Rotation paths and how fast each direction turns (degrees per step):
Each turn is a multiple of 5 degrees from 10 to 175, or 0.
Rotation 1:
[-16 -11   5 -15   3   6 -10  -4  27 -13  18]
[  8  13 -12   7  11  15   6  -9  30   5  16]
[-13   7 -25  -6  11 -16  13 -22   5   6   7]
[-24   2   0  -7 -10  -5  14 -14  21 -17 -12]
[ 17  -3  -6   1 -19  -9  14  -1  32  -3   2]
[ -4 -12  -1 -17  -1 -13  17  -4  12  26  17]
[ -8  11  13 -29  -3  12   4 -21  14   9  -3]
[ 13  24  -5 -21  -5 -10  -5  -3  17 -14  13]
[-12  -4 -12 -17  20 -12   1  15  24  -1  10]
[ -6 -13 -10  -6  10  16  -7 -22  29   1   1]
[ -3  14 -10   8  -5  -2  11 -24  14  -6  27]
[-16  16 -12  -2   6 -13  29  -1  17   5  -8]
[  1 -13  -9 -16 -14 -12   7 -16  22  -3 -18]
[  1  -9  13 -10 -21  -7  10  -3  23   0  25]
[  6  14   4 -17   7   6  16   2  20  26   8]
[ -1  11 -10 -34   6  -8  -8 -21   5   3   0]
[-15   9   3 -16   1  -3  -6   2  25 -26  14]
[  8  -1 -18   3  15   4   4   5  37   2   6]
[-13 -12 -19  -3   8  -5   6 -28  10  11  14]
[-20  16   5   0 -11   4  19 -22  17  -9   1]
[ 14  14 -13  -6 -12 -18  20   0  23  -2  -8]
[ -8 -22  -1 -24  -5 -20  10   1  17  10   4]
[  0  -1  18 -19  -9  18   1 -12  25   8   8]
[ 16  26  -7 -17   4  -4   3  -8  12   7  22]
[-21   9 -11 -25  21 -12   1   2  13  -4   1]
Speeds:
[  8  -7   1  -4   8   7  13   0  -9 -11   1] | 0
[-18   1  11   0   5   5   7  10   2   0   1] | 135
[  8   3  11 -18  -2   0  -6   7  -2   6   3] | 45
Rotation 2:
[-12  22 -10 -13 -20  21   5  10  -7 -21 -18]
[  0  -1   5 -31  15   2 -23   0 -24 -12 -14]
[ -1  10  13 -27  -3  26  -7  19   3  23   6]
[ -2  -6   3 -12 -19  28 -17 -21   0 -16  18]
[-12  18  18 -29 -11  -9  16 -15 -14  -4   9]
[ -8 -12  30 -14   7   7  -9 -25   8  16 -15]
[-35   6   6  10  -4  28  12  -9  -3  14   7]
[ -7 -15   8   5 -21   6   7 -18 -33  -7 -18]
[-22  20  23   2  -6 -10 -12  12 -13   9 -22]
[-11 -12  18   4   5  33  -7  15   2 -17 -20]
[-11   2   8  -1   2  14  -7  17 -37  -9  21]
[ 22  -2  34 -11 -25   3  -8  10  -8  -3   0]
[-14  17  31   1   5   5 -17  -3  15 -17  18]
[  4 -12  26  -6  14  16  29  -9  -7 -12  14]
[  2  -1  25  17   0  -6  -6 -18 -20  25  18]
[ -2  12  25  26 -20  10  18 -10  13  -1 -12]
[-16   5  10  25  22  -3   2 -15 -18 -23 -10]
[ 11   2  17  14  14   7  17  21 -23  16 -17]
[ 11   6   7  34  -5  17 -29   9  -6  -1  -2]
[ 11  26   5   7  -5   8  13  17  -9 -33   3]
[ 28   3  21  -7  27  -8 -16   0 -13 -12   1]
[18 20 17  5 11 20  4 10 15 17 22]
[ 22   3   0  15  -3  16   2 -32   0 -18  19]
[ 11  32  11   1   7 -20  22 -20 -11   5   2]
[ 15   3  12  15  21   8  -3 -22  16  14 -24]
Speeds:
[  8   0   9  -5  -1 -11  -5   3  -3  17  -5] | 115
[ -3 -12 -11   1  -2 -14   2   7  10   1   4] | 0
[  4   7  -2   4 -22  -6  -2  -4  -3  -5   2] | 95
Rotation 3:
[  6 -24  12 -10  -3  -9  -8   4  -3  -5  34]
[  3  -1 -21  15   8   7  10 -16   6 -28  17]
[ 24 -29  15  -6  -3  -3  16 -10  10  -7 -10]
[ 13  -6 -14 -16  20  10  -1 -18  -6  11  25]
[  8 -19   5   6 -15  -3   8  12   2 -19  31]
[  7 -14 -12   9  20   6   6 -25  -1 -26  -5]
[ 22 -19  16 -13   3   0  14  -8  21  11  11]
[ 12  -5 -21 -13   0  -1  -6 -15 -18  -8  30]
[  7 -23   4  17  -3  12  22  10   3 -19  13]
[  8 -20   2  -7  24  -6  -7 -29   5 -14  -2]
[22 -2 -2 -8 -8  3 17 -7 20 10 29]
[ 13 -20 -14  -4  -8   0   0  -7 -27 -21  12]
[  3 -22   8  14  23  17  18   1  12  -7  12]
[ 12 -14   5 -16   4 -19 -12 -25  13 -12  15]
[ 22   1 -20   1 -10  14  25  -8   4  -2  20]
[ 12 -37   8  -5   5   2   1   0 -22 -14   4]
[  0  -8  -1   7  29  10   4 -12  20  -3  27]
[ 19 -12   1  -9 -21 -19   2 -15  11 -19  14]
[ 19 -10 -21   1  10  22  23 -13 -11  -3   3]
[  7 -35  21  -8   9  -2  -3   5  -3  -1  20]
[  1   3 -16   6  12   0  -1 -20  13 -19  29]
[ 26 -20   5  -1 -19  -4  21  -8   8 -15  -2]
[ 14 -17 -11 -11  25  16   4 -18 -15   6   8]
[  5 -19  13   0  -3  -3   2   9  10  -6  38]
[  7  -5 -19   8   4  -3   3 -25   0 -34   6]
Speeds:
[-10  -1   5  11   7  -5  -4  -1  11 -14   0] | 95
[-18  -2  -2   1 -11   5  -4  -3   2   9  -7] | 0
[-3  0  8 -9 10 -3 -9 -2  8 13  9] | 110
[  3  -8  14   0 -12  -4   5  11   7   2   1] | 170
